D: rows in a few groups, each row roughly a mix of its group's directions
D (100 x 10)
0: -109  124 -370  249    3 -182  180  141   70  144
1: -110   22  207   42 -415   71  -34 -242  -61 -196
2:  -28    8  407  -39   61   85 -189  100  331   53
3:   34   78  -65  325  -53 -139  220  359  141  -14
4: -407  202   44  154   49  -68  -75  168   64  245
5: -109 -191  367 -114 -282 -123  -58  -12   42 -202
6: -311 -264   -6 -154 -199  -42  -23  -93 -251 -182
7:  143   -8  492 -148  -71  184  -61   76    0   62
8:   -1  175   53   62  200  176 -272 -174 -348  -54
9: -211   85  -11 -121  268   31 -286 -151 -148  266
10:  301 -129 -266 -143   50  -93 -108 -213 -175  199
11:   65  389 -150  177  275  -61   31  -47   97  188
12:  -17  -30  417  -12   12  283  151  -21   37 -238
13:   81 -128  156  -76 -221 -312  212  -18  303  -29
14:  219 -197 -369 -174 -112   13   30 -210 -150  -60
15: -152   21 -288   68 -148 -297  293   86  149  -10
16:  234 -120   23 -208 -176  227  329   79  -99 -132
17: -255  307   23  231  -11  235 -231  -73  -74   57
18: -416  -91  297 -157   19   12 -183   46  -51  -62
19: -373  227   83  -58  172  130 -234  -92  -78  143
20:  140  100 -238  197  107 -115  133  186  361   66
21:  189  156  177  224  -74  189  260  279  -89  -35
22: -223  206  172 -261  254   19 -103 -209   24  165
23:  -36  138 -110 -131  210  -11 -278 -297 -129  246
24:  289   44   -1   99   29  -70  321  253  260   32
25:  316 -286   90 -196 -233    7  193   36   31 -122
26:  380   44 -118  -46  196 -189  102  -35  160  251
27: -340   36   91  158  -43  -40   47  395   91  132
28:  -12  -97  104  -59  -74  116  268  319 -321 -131
29:  238   64 -270  123  255  -18  104   65  285  162
30: -194 -161  -46  224 -249  155  -33  259 -164 -198
31:  457    8   27 -118  126  124  142 -237   26  -74
32: -315   43 -242  243 -120   38  229  155  -99 -124
33:   85  130  343  257  103   49   16  305   43 -143
34: -183 -176  175  -84 -326 -200  132  126  212 -101
35:  315  161 -131   41  243  -51 -186 -272  113   99
36: -269   41  174  275 -110  -37  158  258  175 -145
37: -125  243   41  -32  349  168 -157 -136  -18  256
38:   25 -272  191 -278  -84   -5 -264  172 -197  -56
39: -132   94   68  250 -265  -97  155  233  222 -190
40: -297  153  100  124  176 -134 -321  129   90  152
41:  488  -10 -197  126   92    9  157   45   91   -5
42:  101  287   26  291  128    1 -104  224  285  -13
43:  -88   95  -32   47  236  379 -272   86 -172   80
44:  -61 -123 -143 -188  -13  -29 -269 -252 -293  199
45:   51 -131  333  -69 -214 -276   45  -79  214 -159
46:    1 -106 -482  -83  -91    6   72 -193 -185  -32
47:  -92  -58 -103 -186  201 -110 -424 -195  -81   52
48:  -63 -205  -43 -121 -188  133  -42  -56 -440 -150
49: -185 -117  -93   55 -119  175  208  -61 -181 -391
50:  282  162 -141  -19  248  142  -66 -311 -164  -31
51:  324   49   30  -63   98   77 -353 -280   56   49
52:  170  108 -240  118   95   -5  195  213  308  192
53:  162   49   -4  311  -64 -106  261  304  166  -86
54:  256  -36 -215 -127  285   91 -121 -140 -176  230
55: -323  113   63   14   91 -167 -339 -251   13   38
56:  428 -153 -228  -21  140  176   68    5 -150   -1
57:  206  188 -352  164  218    7  128   73  113  162
58:  383 -168   63 -164  -91  177  111  -12 -221 -174
59:  284   92  285  112  -11  283  117  -99   12 -224
60: -183  163  285  -50  -17 -202 -124 -324  176   26
61:  -39   88   51   42  354  322 -199  -49 -167  154
62:  126  108   75  -41  256   96 -374 -280  -57  -75
63:  460  -96  131  -29   -4  172  -88  -77 -222  -71
64: -305 -137  202 -224 -149   20  -73 -174 -270  -55
65: -277 -237   36 -282 -163   93 -188 -106 -178  -93
66: -229    7  321   93  -61  -44 -263  116  190 -219
67:   50 -127  152  -86 -285 -139  230  191  309   45
68: -154  -24   45   78   41  172 -329 -287 -206 -201
69:  -67  -53   88  191 -205   29  362  260   77 -195
70:  -14 -179   79 -302  -77  217   86 -252 -223 -181
71:  -27  386  188   36 -136   96   76 -251  179 -148
72:  368   -7 -115   28  -69 -210  -61 -255   16  263
73:   69 -302  111 -216  -56   35  256  121   -9 -311
74:  -94  328   11  251  229  -85 -137   14  178  217
75:  147  206   40  142  146 -122  235  304   36  257
76:  348  -79 -349   62    1 -207  183   46   69    3
77: -106 -272  382 -230 -180   63 -100  -41    9  -67
78: -223  294   51   93 -309 -204  136   68 -155  -69
79:  384  -50 -166 -104   90  -11  -85 -320 -125  122
80:  177   34  199  -24  245  259 -295 -154 -161   23
81:  147  -53 -110 -101 -385  103  176  -82 -114 -285
82: -118   26  309  -11 -358   -2  184  -31  122 -221
83: -154   56  314   83  139   97 -338   80  220  -84
84:  -28  179    7   81  360  105 -286 -226 -154    7
85: -282  197  174   92  258   48 -301  -28  138    7
86: -167 -318  255 -176 -265  -83  -26   -6   27 -181
87: -404  -82   29 -186  187  -36 -262  -47 -152   25
88:   19  313 -228  219  169   69   44  217  171  166
89: -215 -166 -224 -307    6 -102 -153  -19 -247  154
90: -244 -100  -24 -168   68  170 -273 -176 -313  -41
91:  148   22  118  215  -82   -1  318  365   18 -113
92:  276  -95  258  123 -226   -7  254   -8  170 -158
93:  249 -118  219 -219   21 -102   37 -383   46  -60
94:  167   74  198  141  -24  -57  350  312  134   52
95: -345  -48  373 -128 -175  -48  -89   39  124  -40
96: -331  -61  356   59  -58  -41   58  148  182 -172
97:  321 -211 -158   47  -63 -166  243  252   88    7
98:  332  -79  -59   55 -162  -45  393  147   94  -25
99: -392   83   65  -80  115   38 -301 -129 -140  156
one row of each group, then the others: which group is each in?
 314  147   27  273  -66  156  302   78   48 -113
E
 -49   74 -135 -167  189   18 -269 -256 -197  265
X
 -80 -230  168 -173  -65  220 -197  -96 -322 -121
R

 333 -102  -85  -28   25 -321  -26  205  179  169
E
-158   48 -342  280  -66 -178  188  191   78    4
E
 314  -37 -216  -79   -5 -267  -94 -310   21   82
X
 240   38 -179   -8 -220 -155  388   76   29  125
R
-272  -72  192 -134  -77    8 -174 -210 -317 -146
R
  20  -36   94 -130  194 -213 -328 -212  258   84
E
-221  383 -130  205   53  -41 -219  -62   82  138
X
  72 -104 -169   87 -131 -226  216  381  143   61
X
 127   63 -105 -217   87  337  -44 -252 -238 -124
X
